One turn moves each row of this set onto another row. After a few examples, where does it send each row asked below?
losos: [ -8  -7   9  -8 -20   5   3  20  -1  23  18   9   6  12  -6  -9 -12 -11
 -20  19]
kiv: [  8   4  -4  -2   2  18   3  25   1  27  11   9   7  13 -24  -2  -6  -4
 -18   1]
gan: [ -8   1  -9   6  15 -26   6   6   0 -35  16 -17  -8  -3 -28 -24   6 -21
   4   4]
Lofes: [-19  -2 -18  11  -6  -9  -9 -20  17   0   8  -9  -4   5 -20  -6 -12   6
   4 -19]
gipu: [  2   4   5 -13 -11   8   2  32   1  24  22  15   4  13  -6 -10  -9 -11
 -16  11]
Topog: [  1 -12   8  -3   1 -13   5  -1  10 -16   2  -5 -10 -33   9 -10 -17 -14
  11   1]
divim: [-13   1 -22  11  14 -15  -6 -16   3   6   8 -13  -2  -1 -22   0 -12   2
  12 -11]
fus: [ -1   6 -10   3  14  -3  -8  20   3 -15   8 -25  -7  -2 -16  -4  12 -33
  13 -25]
gib: [ 12  10  -1  17   1 -24  21  -2   9 -18  16 -10   5  -9 -35  -3   1  -9
  13  -1]
dak: [  5  -9   3   1   8 -15   9  -3   7 -15   2  -8  -8 -32   1  -7 -17 -16
  12  -1]
fedib: [ -5  -6   6   0 -27   7   7  18   9  20  16   7   6  15 -15  -7 -13 -11
 -27   5]
fek: [ -2 -12   7   0 -10 -12   5  -4  18 -20   0  -4 -10 -30   4 -12 -16 -15
   6  -7]
zaru: [-28  -6  -7   2 -15  -7 -18 -15  19   0   9  -5  -8   2   0 -14  -7   6
   7  -8]
fotos: [-10   1  -9   8   1 -20   7   4   8 -37  16 -18  -8   0 -30 -26   7 -21
  -1  -4]
keze: [ -1   3  19  -4  -6 -22   2   9   4 -15  21  -2   1 -12  -1 -18   6  -5
  24  26]
gufi: [ -7   4 -16   3 -16  -1 -16  21  16 -18  21   1 -20  23  -3  -3 -14 -11
  26   5]
Zuvub: [  1   4   3  -9 -22  11   4  27   9  21  23  13   3  17 -12 -12  -9  -9
 -22   0]
Raka: [  3   8 -27  12  -1  -6  -9  19  12 -17  19  -4 -17  21 -18   6 -17 -14
  26  -2]
zodo: [ -3   5  -2  -4  18  -4 -15  25  -3 -14  10 -24  -8  -6  -4  -8  14 -33
  18 -12]
rif: [  2   2   2 -10  -4  17  -2  28   2  26  12  13   5  12 -10  -7  -6  -2
 -15   7]
detik: [ -2   5 -22  10 -14  -1 -10  18  20 -21  19  -3 -19  25 -13   1 -16 -10
  24  -4]
sisa: [-18  -2   2  -4  -2 -21  -3   8   5 -37  19 -11 -10  -1 -10 -33  11 -20
   4  10]
tus: [  6  -1  -2   5   2   0  14  19  -7  25  17   2  11   9 -26   3 -18 -14
 -21  13]
Mus: [  5   4  -4  -2  -8  19   3  23   8  24  12  10   7  15 -20  -5  -6  -3
 -21  -3]
sut: [  6  -9   0   8   4 -14  13  -6  12 -18   1  -9  -9 -32  -9  -4 -17 -16
   7 -10]
puval: [-11   0   0  -3  -9   2 -17  20  13 -20   7 -22  -9   0   0 -15  16 -29
  10 -23]
Pemog: [  2   1   1  -6 -11  21  -1  25   8  26  12  14   5  14 -14  -8  -4  -2
 -20   1]
dag: [ -9   0  19   2 -31 -15   3   2  22 -22  19  -1  -1  -6  -6 -21   7  -2
  13  10]
kab: [-17  -2  -2   2  -8 -19   3   5  12 -38  17 -13 -10   1 -20 -31   8 -19
   0  -1]
soze: [ -5   5  -8   3  -2  -1 -11  18  13 -19   7 -25 -11   0 -14  -9  13 -31
   8 -30]
kaz: [ -1  -4   8  -5  -3   0   7  23 -10  28  17   6   9   9 -12  -4 -15 -15
 -16  22]
zovot: [ -4   5 -19   1  -3  -4 -16  24  10 -16  22   0 -19  20   0   0 -14 -13
  32  12]
vedi: [ 10   8   8   6  13 -26  13   5  -4 -13  19  -6   4 -15 -19  -6   3 -10
  23  19]
Mik: [ 12   9  -6  -2  -1   5  11  27  -1  25  22   9   7  13 -25  -2 -11 -12
 -18   0]
Kez: [  2   5   5  16 -27 -16  17  -5  25 -24  16  -7   3  -5 -28 -12   5  -4
   7  -8]
Supe: [  8   5  -2  -6   4  15   1  28  -1  29  13  11   6  10 -16  -4  -6  -4
 -15   7]
mizig: [  1   8 -23   8   5  -6 -12  23   5 -14  20  -2 -17  19 -10   5 -18 -15
  32   9]
kose: [  3 -10   3   6  -9 -11  12  -7  20 -20  -2  -7 -10 -28  -3  -8 -16 -15
   5 -13]
Tok: [-11   2   2  -8   4  -3 -19  24   5 -16   9 -20  -9  -4   5 -14  16 -31
  15 -12]
riki: [  8   8  -4  -2 -14   9  11  24   9  22  20  11   7  16 -24  -5 -11 -10
 -24  -8]
Pabu: [-17   1 -13   0  21 -17 -14 -12  -6   9  10 -10  -2  -4  -6  -4 -10   1
  18   7]
barot: [-11  -1  -2  -3  12 -25   1   9  -3 -33  19 -14  -9  -4 -16 -28   8 -20
   8  13]
vegal: [  9   8   1  -9   3   4   6  32  -5  28  23  13   5  11 -13  -5 -10 -12
 -14  11]
muzul: [-27  -6  -3  -6   3 -12 -22 -11   5   5  11  -5  -5  -1   7 -12  -8   6
  16   8]
Nula: [  2  -2  -1   7 -15   4  14  16   4  21  15   3  10  13 -27   1 -17 -13
 -25   1]

Topog goes to kose
gufi goes to Raka
vedi goes to dag
Now these:
Tok goes to soze
fotos goes to barot
tus goes to losos
zaru goes to divim
gipu goes to riki
rif goes to Mus

